The rows of Z fall into 4 groups and each row is roughly a mix of its group's hidden directions, except some rows that fit no group.
Z:
[[ 12 -24   2   3 -30  23 -29  -9   1 -22]
 [  1  26  14 -21 -10  13  -7   1   8 -43]
 [ 23  -1  -2 -19  10   1 -46  -9 -16  11]
 [-29  -9   4  18 -22   0  41   2  -3 -13]
 [-33 -11  19   0 -12  13  27   0 -31  -7]
 [-29 -12 -10  12  -4   2  31  36  -9  -6]
 [ -9 -11  23  -9 -16  19 -32 -24  12 -21]
 [ 30 -23   1  10 -19  13  16 -26  24  -6]
 [ 16  -8  18   8  11 -16  36 -24  18  18]
 [-21  -8  -1 -14  -3  11 -29  -4  13 -42]
 [-15 -18  17 -18 -10  11 -33 -24   9 -22]
 [  9  -3   9  -4 -10   0  10 -56   6  -6]
 [ 13  -2  14 -17 -24  14  -8 -11 -44   5]
 [ 36  33 -19  -1 -11  11   5  -3  16  17]
 [ -6  10  -6  -1  25 -26  40   5 -16  14]
 [-31  -8   5  16 -22   0  38   1  -3 -18]
 [-16 -10  21  -5 -23  25 -35  -3   7 -19]
 [  6  16 -22   7  18 -23  31  27  -6  12]
 [  9  14 -22   6  14 -19  32  29  -8  17]
 [-11  18  -8   0  33 -22  27  16 -13  20]
 [  3  -2   1  19   1 -14  10  40 -25  27]
 [-38 -21  25  -3   8 -12 -19   5 -18 -15]
 [ -7 -25   6  -1  38 -15  15 -28 -13  -7]
 [-18 -16  19  -7 -10  14 -36 -23   5 -21]
 [ 14 -17  10  15 -10  -6  41 -11  27  10]
 [ 17  -4  17  -8  18  -5   3 -50  10   1]
 [ 32   2 -17 -30  13   9 -21  -9 -19  15]
 [-26  18 -17 -10  -3   8 -27  32 -16 -11]
 [ 37   5  13   2 -15  17  13 -30  17  14]
 [ 28  -5   2   5 -26  29  11   0  -1  34]
 [-16 -11  21  27 -22   3   6 -24  26 -17]
 [ -9  27 -10  10  20 -24  17  33   2 -14]
 [-20 -28  -3  23  -7  -5  26  -2 -20  26]
 [-16   5  -9  20   7 -10  29  12  39 -12]
 [  3  24   2 -15   6   2 -22   2  26 -39]
 [-15  -1  -9  25   3  -9  39  11  31   0]
 [ 13   1  15  -1 -20  13 -36 -28  20 -11]
 [ 21   1  10  -2  -8  15 -49 -12  16  -2]
 [-34   3  -8  -4  22 -25 -12  19  -6 -27]
 [ 10  -1 -22  -6  28 -34  27  -9  -7  12]
 [ 11  10 -12  19   7  -9  33  12  37  13]
 [  5 -13  21  -3 -30  34 -23 -18   7   2]
 [  7  11  -8  14 -38  -7  26  -3  18 -24]
 [ 16   5 -15  17  10 -12  21  30 -20  28]
 [-29  -8  17  27 -25   2   9   0  23 -21]
 [-29   2   6  -7 -14   6 -38  23 -15 -15]
 [-35  -5  25   4  15 -27  14  19 -10  11]
 [ -5  26  -4  -3  30 -22  28   6  -3  25]
 [ 23  -9 -11  17  -6  -7  25   1  -4  43]
 [ -2  25   6 -16   0   6 -14   3  22 -44]
 [-14  -1  -6   8  20 -20  46   6 -14  10]
 [-39 -17  21  -4  14 -13 -18   6 -21 -13]
 [ -7  23  11 -18   2   8 -14   3  17 -45]
 [-15 -19  18  -2 -17  22 -36 -22  -1 -11]
 [-14  -6   7 -18  -9  16 -21 -29  19 -32]
 [  7  12 -15 -14  20  -5 -11  44 -17  15]
 [-19 -28  -4  22   0  -6  24  -1 -18  32]
 [-28  -5   2  18 -22  -2  40   2   5 -19]
 [-37 -26  22  -2   3  -7 -19   5 -16 -20]
 [-32  -2   4 -12  13 -15 -23   5   4 -37]
 [-34   1   9   0  11 -10 -28   1   1 -37]
 [-14   0 -12   3  20 -16  41  22 -18  11]
 [-23  -4  -6  13  13 -15  42  24 -10   4]
 [-26  -3  -8   9   5 -11  43  25 -11   0]
 [  8 -20   3   0 -29  23 -33 -10   2 -24]
 [ -6   8  -7   5  30 -20  16  37 -12  18]
 [ 22  -1  -7  21   1 -11  28  26 -10  31]
 [ 33  12 -16   0  20 -10 -16   5  32  18]
 [  7   0  -7  18  11 -16  27  31 -18  27]
 [-29 -32  18  14  -6 -12   4  28 -15  -5]
 [ 24   6  12  -8  -7   6 -37 -33  14  -2]
 [ -9   4  16  -4 -36  13  26  -5 -24 -22]
 [  3  -4 -19  -7  32 -36  19 -19  -7   4]
 [-16  -1  10 -19 -10  14 -21 -29  22 -29]
 [-31   3  12  -9   1  -3 -27  12   8 -38]
 [-15  -6   7   1 -36  12  14 -30  11 -25]
 [ 10 -12  11   1 -17  13  -9 -49  12 -10]
 [ 25  10  13  -7  -2   2 -39 -30  15   1]
 [-39 -20  20   5   5 -17  -3  24 -18  -5]
 [-23  -8 -15   4   3  -2  38  32 -17   0]
 [-30  -1 -15  -7  24 -29  -4  23 -11 -18]
 [-23 -25  11  -4  -1   7  -9  -8 -44  12]
 [ 18 -17  11   6 -19  26 -10 -34  -3  22]
 [ 23  10  -4 -27 -13  17 -41  -8   1  -5]
 [-31 -13  12  27 -25   6  14   5  18 -20]
 [-20  -8  18   0 -23  27 -35   8   1 -16]
 [-31 -17 -14  -3  11 -17   8   7 -35 -22]
 [-39 -27   8  10  -2   3  15  -3 -30   6]
 [-20 -17  17  -9  -8  11 -36 -23   4 -22]
 [-39 -18  22   3  12 -19  -4  18 -19  -5]
 [ 38  24 -24   2  -6  10  17  -7  17  16]]
In each list below, one row fits none of the groups, and each other row fits one group, some only roughly. Which row is it?
- Z290: [-15 -12  13  18   4 -19  34  28  -3  19]
- Z75: [-24  -5  21   3  -7  12 -37 -12   6 -29]
- Z367: [ 45  12  -9  -8   9  -2 -19  -1   8  28]
- Z451: [ 11  27   0 -10 -27  16 -39   9   2   2]
- Z758: [-32 -21  13  -1 -16   7   0 -11 -39  -7]
- Z536: [-34   7   7  -2   7 -10 -23  17   7 -36]
- Z549: [ 20  28  -4 -11  15  -1 -18   5  37 -17]
- Z123: [  2 -10   9 -12  -8   3 -50 -20   7 -17]
- Z961: [ -2 -20  17  -5   1   3  13 -42  25 -17]
- Z220: [ 39  10  -1 -13  14   5 -26   3   0  30]
- Z552: [-10 -22   6   7  -6   8  23  -7 -36  31]
 : Z123
- Z633: [-25   1  16  22 -23  -8  28 -14  21 -15]
- Z33: [-25 -17   9  -6   6  -4 -35 -28  -7 -21]
- Z939: [ -5  13 -22   0  21 -27  24  34  -6   2]
- Z628: [-13   0 -25   7  24 -26  15  25 -22  12]
- Z819: [-25 -12   6  19 -13   3  46   5  -7   5]
- Z853: [ 24  30  -1 -12  14  -1 -14   8  36 -14]
- Z161: [-16 -29   1  10 -12   2   2  -8 -40  24]
- Z640: [ -3 -17  18  14 -29  11   0 -41   0  -9]
- Z839: [  8  27  -6  -5   1  -3  -6   6  39 -34]
- Z654: [ -6   4  -5   8  30 -24  37  11 -14  18]
- Z71: [ 23  -7   5  -8 -13  21 -43 -19   7  -3]
 : Z640
- Z322: [  5   7 -14 -10  28 -19  30  14 -25  20]
- Z36: [ 24 -14   8   4 -24  30  -2 -23  -2  27]
- Z422: [-37   3   2   3  23  -2   1  12  25 -30]
- Z301: [-10  20 -10   6  -5  -5  -6  46 -19  19]
- Z802: [ 14  -4  23  -8 -22  23 -16 -33  19  -8]
- Z982: [ 31  14   1 -24   5   5 -42  -7  -5   0]
- Z41: [-17   8  -2   9  18 -24  42  18  -9  10]
- Z842: [-29  10  -1  -7  19 -25  -6  12   5 -37]
- Z739: [ 33  26 -18   1 -21  16   9   0  24  11]
- Z682: [-23  -4  -4  13   9 -16  49   8  -9   2]
- Z791: [-15 -21   5  13 -15   3  34  -2 -29  22]
- Z88: [ 21   4  -7 -18  38 -25 -21   3  -4  13]
- Z772: [  6   7 -11  -7  26 -10 -40   2  29 -10]
- Z879: [-17  -1   0   0 -10  -9  47 -28  -5 -10]
 : Z88
